K_97: [125 106  88  81  76  71  74  90 112 128 132 138 146 145 140 139 137 133
 131 139 159 174 175 166 157 149 132]
K_969: [ 78  76  73  76  91 109 126 136 137 144 148 142 139 137 136 132 129 145
 166 178 172 164 178 174 162 154 145]
K_809: [171 158 150 139 121  98  86  80  77  73  80  96 114 129 136 139 145 145
 143 139 137 134 129 134 152 170 179]
K_132: [139 137 135 129 131 142 165 176 176 165 156 145 128 106  89  82  78  72
  77  90 110 126 132 138 144 147 142]
K_402: [114  93  83  76  76  71  80 100 120 132 136 142 146 145 140 139 137 133
 127 136 156 174 178 168 159 149 135]
K_237: [171 158 150 139 121  98 126  80  77  73  80  96 139 129 136 139 145 145
 143 139 137 134 129 134 152 106 179]
chg K_402: [114  93  83  76  76  71  80 100 120 132 136 142 146 145 140 139 137 133
 127 136 156 174 178 167 159 149 135]	23, [168]
chg K_969: [ 78  76  73  76  91 109 126 136 137 144 148 142 139 137 135 132 129 145
 166 178 172 164 178 174 162 154 145]	14, [136]

K_296: [171 168 182 129 185 130 178 111]
K_875: [ 54  56  93 106  78 178 100 187]
K_547: [ 54  56  93 106  78 178 183  94]
chg K_547: [ 54  56  92 106  78 178 183  94]	2, [93]
chg K_875: [ 54  56  93 106  78 178  99 187]	6, [100]
chg K_296: [171 168 182 129 186 130 178 111]	4, [185]
chg K_296: [171 168 183 129 185 130 178 111]	2, [182]

K_992: [141 156 171 124 141 103 119 158 162 142 158  88 106]
K_618: [139 167 191 127 139  83 114 155 156 149 174 115 130]
K_870: [151 158 197 132 151  98 101 147 159 135 172 124 130]
K_623: [139 167 191 127 139  83 114 155 156 149 174 115 124]
K_848: [141 156 171 124 141 103 119 158 162 114 140 102 136]
K_786: [133 161 187 135 133 106 117 144 126 118 150 121 138]
K_172: [141 158 193 136 141  98 111 122 130 127 170 124 128]
K_660: [146 161 186 111 146  95 122 153 161 150 165 109 103]
K_880: [137 163 194 127 137  92  89 126 139 147 173 114 108]
K_750: [150 171 189 138 150 103 117 134 151 146 166 122 138]
chg K_750: [150 171 189 138 150 103 117 134 150 146 166 122 138]	8, [151]
chg K_848: [141 156 171 124 141 103 119 158 162 114 139 102 136]	10, [140]
chg K_750: [150 171 188 138 150 103 117 134 151 146 166 122 138]	2, [189]
chg K_660: [146 161 186 111 146  95 122 152 161 150 165 109 103]	7, [153]
chg K_623: [139 167 191 127 139  83 114 155 156 149 173 115 124]	10, [174]
chg K_786: [133 161 187 135 133 106 116 144 126 118 150 121 138]	6, [117]
chg K_750: [150 171 189 138 150 103 117 133 151 146 166 122 138]	7, [134]

K_928: [172  98 133 122]
K_70: [168 126 130 147]
K_892: [151 178  70 152]
K_905: [123 155  77 150]
K_775: [144 140 156 102]
K_562: [157 142 116 159]
K_818: [174 107 152 151]
K_281: [115  98 133 122]
K_748: [157 116 183 151]
K_139: [181 156 159 169]
chg K_562: [158 142 116 159]	0, [157]
chg K_818: [174 107 151 151]	2, [152]
chg K_281: [116  98 133 122]	0, [115]
chg K_892: [151 179  70 152]	1, [178]
chg K_892: [151 178  70 151]	3, [152]
chg K_928: [172  98 132 122]	2, [133]
chg K_139: [181 156 159 168]	3, [169]

K_567: [126 131 130 128 129 123 125 127 137 133 133 124 142 127 130 120 130 127
 121 130 122 126 125 120 120 131 129 126 129 132 130 125 121 131 129 131
 129 129 140 125 131 132 130]
K_146: [142 147 138 135 152 148 133 108 118 118 135 156 117 136 120 132 144 129
  99 127 145 114 134 135 150 141 116 113 122 119 128 133 160 120 137 116
 127 155  80 118 125 143 132]
K_525: [117 114 121 123 110 110 123 144 138 138 124 105 141 122 135 122 116 127
 149 130 112 138 123 120 108 118 138 139 133 136 128 124 100 135 121 139
 129 107 170 135 131 118 125]
K_772: [141 131 128 131 139 151 138 118 100 110 119 155  87 134 117 150 133 131
 128 122 153 125 138 150 161 130 117 124 122 114 124 137 165 117 130 112
 125 141  70 129 119 126 126]
K_150: [129 118 122 126 121 133 133 133 112 121 116 131 103 128 125 143 122 130
 146 124 137 135 132 141 140 121 127 135 127 123 125 132 136 125 124 124
 126 120 114 135 123 117 123]
K_714: [121 121 125 125 118 117 125 136 136 135 128 114 139 124 133 122 122 127
 137 130 118 133 124 121 115 123 134 134 131 133 129 125 111 133 125 135
 129 117 154 131 131 124 127]
K_365: [136 129 127 130 134 144 135 123 108 116 120 146  98 132 121 145 130 131
 131 123 146 127 135 144 151 128 121 127 124 118 125 135 153 120 129 117
 126 135  89 130 121 125 126]
chg K_525: [117 114 121 123 110 110 123 144 138 138 124 105 141 122 135 123 116 127
 149 130 112 138 123 120 108 118 138 139 133 136 128 124 100 135 121 139
 129 107 170 135 131 118 125]	15, [122]
chg K_772: [141 131 128 131 139 151 138 118 100 110 119 155  87 134 117 150 133 131
 128 122 153 125 138 150 161 131 117 124 122 114 124 137 165 117 130 112
 125 141  70 129 119 126 126]	25, [130]

K_833: [129 135 131 122 117 125 122 141 140 137 148 125 122 120 117 135 137 126
 109 138 124 127 129 126 122 129 127 127]
K_122: [ 77 118 109 137 137 145 154 125 145 120 132 133  88 148 103 120 107 125
 144  95 117 118 115 126 119 128 147 144]
K_563: [129 143 160 110 144 105 102 114 125 113 120 111 107 116  61 132 159 169
 119  90 149 135 106 119 112 173  95 118]
K_398: [133 164 109 150 121  87 161 163 124 160  72  85 163 143 113 151 153 121
 119 115 120 106 126 115 120 112  61 181]
K_666: [143 143 146 137 140 112 127 135 138 122 127 109 107 123 124 136 113 127
 111 103 104 131 129 113 136 124 130 145]
K_330: [172 104 147 105 123 186 114  92 117  92 174 180 108 115 139  70  79 141
 134 124 126 160 103 168 110 165 156  80]
K_104: [102 105 118 122  94  97 125 124 118 104 171 150 172 124 125 119 116 144
 137 142 171 125  85 139  95 141 119 166]
K_91: [130 125 121 117 122 124 139 133 127 135 126 124 107 125 118 127 131 133
 128 127 121 150 137 133 141 133 130 131]
K_927: [155 129 131 123 122 145 134 121 120 120 132 141 131 127 128 104 110 133
 128 120 122 137 113 145 114 143 117 122]
chg K_398: [134 164 109 150 121  87 161 163 124 160  72  85 163 143 113 151 153 121
 119 115 120 106 126 115 120 112  61 181]	0, [133]
chg K_91: [130 125 121 117 122 124 139 133 127 135 126 124 107 125 118 127 131 132
 128 127 121 150 137 133 141 133 130 131]	17, [133]
chg K_563: [129 143 160 110 144 105 102 114 125 113 120 111 107 115  61 132 159 169
 119  90 149 135 106 119 112 173  95 118]	13, [116]

K_288: [ 56  99 149  61  98]
K_741: [160  76 129 186 124]
K_274: [116  87 140 135  99]
K_811: [120 132 148  94 110]
K_441: [116  87 140  79  99]
K_894: [ 56  99 116  61 182]
K_647: [140 130 173 127  91]
K_121: [ 56  99 116  61  98]
chg K_121: [ 57  99 116  61  98]	0, [56]
chg K_288: [ 56  99 149  62  98]	3, [61]

